Each path below is one point turned by a fixed rotation once a step. After each direction that follows a path, write how fast that rotation turns it, in degrees per step (0 if it stays still).
Each turn is a multiple of 5 degrees from 10 to 175, or 0.
Each row of a path follows its step; steps can be skipped.
Path 1:
step 1: [ 10  -2  19  19 -16  10  -1  -5  14   8  10   3  -7   8  12  12  -9 -10
  -2   6  -4 -27  -7  -2   3   0  13  -9  11   3  -2  18  12  -1 -17  -3
  15  -2   0  10   5]
step 2: [  6 -14 -20   4 -19 -11 -16   2  -1  -1   3  -1   2   0  17 -15  -1   6
 -13   4  -6 -12   5  20   2 -13   8  -1  14 -21   3   4  -5  18  13  -3
   6   4  10  -7  13]
step 4: [  6  13  -4   6  -8   9 -19 -11   7  -7  -7 -16   0  -6  13  -8  -3  -2
   6   0  13   8   3   5  -4  11  21  12   6 -10   4  27   6   9  -2   2
   6  -3  10  21  16]
step 9: [  5  -3  19  -7   1  -2   6   9   3  11  16   7   5  -1  -9  -4  -7   6
  12  -6  27 -20 -10  -8   7  10  -1 -10  -8  10  19  -3  10  -5  13   6
  -5  -7  -3 -24   8]
step 12: [ -4  -3  12  -3  12   3   0   4  10   2  -6 -17  -7   1  25 -16   5  11
  -1  -4  -4  -8  -2  -1   6   8  -3  -5   6  11   6  10 -16  -3  26  23
 -12   4  -1 -14  15]
step 13: [ -6   8   4  -3  16 -16  -3 -26  19   2  -1   4   8  20  -4  -1  14  -7
   6   1 -18   1  12  -4 -21   6  -3   7   4  -4  -5  20  -3  -1  12   5
   3   8   2   2 -13]
step 17: [  3 -14  -7   9   2   0  -1  13  -2  -7  33  -6  -1   4   4  16   5  18
   3 -16   3 -15  -6   3   4   5  11  -8  -3 -10  -3   2  -5 -10 -19 -23
   2  -3 -11   8  -4]
step 20: [  8  -3   3  12   1   6  -2  10  -2  24   2  -5  -5 -17  14   3  13  17
  -6  -5   2 -13   4  -3   2  -9  13   6  25 -14  -1   3  -6  15   3 -18
  11  -7   5  14  13]
step 23: [-11  -9  -4  -5  14  -1  -6  -8  -2   3   0 -10  12  13   5   6   8  -1
   9   4  18  -9   0  20  -3   6   0  14   0 -15  12  -6   1  28  12 -14
   7  -6  18  17   1]
Speeds:
[-2  0 -8 -3 -5 -2 -4  1  0 -7  1 -3 -1 -1  1  1  2  0 -1 -3 -1  0  0  3
 -3  4  2 -1 -6  3  2  0  1 -1  8 -2  2 -3  4  2 -1] | 175
[ 3  2  0 -1  6 -2  2 -3 -3  1 -2 -2  2 -1  1  5  3  1  6 -1  4  1  3 -2
 -3 -1  3 -3  6  3  2  3  0  0  0 -6  1 -1  2  6 -7] | 110
[ 1  3  2 -2  1  1 -3 -4  1 -3 -1 -4  0  8  1 -7 -1 -1  2 -3 -2  1  1  9
  0 -5 -1 -2 -1 -1 -1  2 -2  1 -4  1 -5  0  3  5  1] | 35
[ -3 -11   2  -1   1   4   1   2   0   0  -3   0   1  -2   0  -2   3   1
  -2   1   1   0   7   5  -3   0   4   4   0   2   2   5   2   2  -2  -1
  -2   3   4  -4  -2] | 135
[-2  0 -3  0  3  1 -5  4 -2  2  2 -3  8  4  1  1  0 -5  2  0  0  3  0  1
  4 -1  1  6 -2  5  0 -2  3 -2 -4 -3  0 -5 -6 -3 -1] | 40
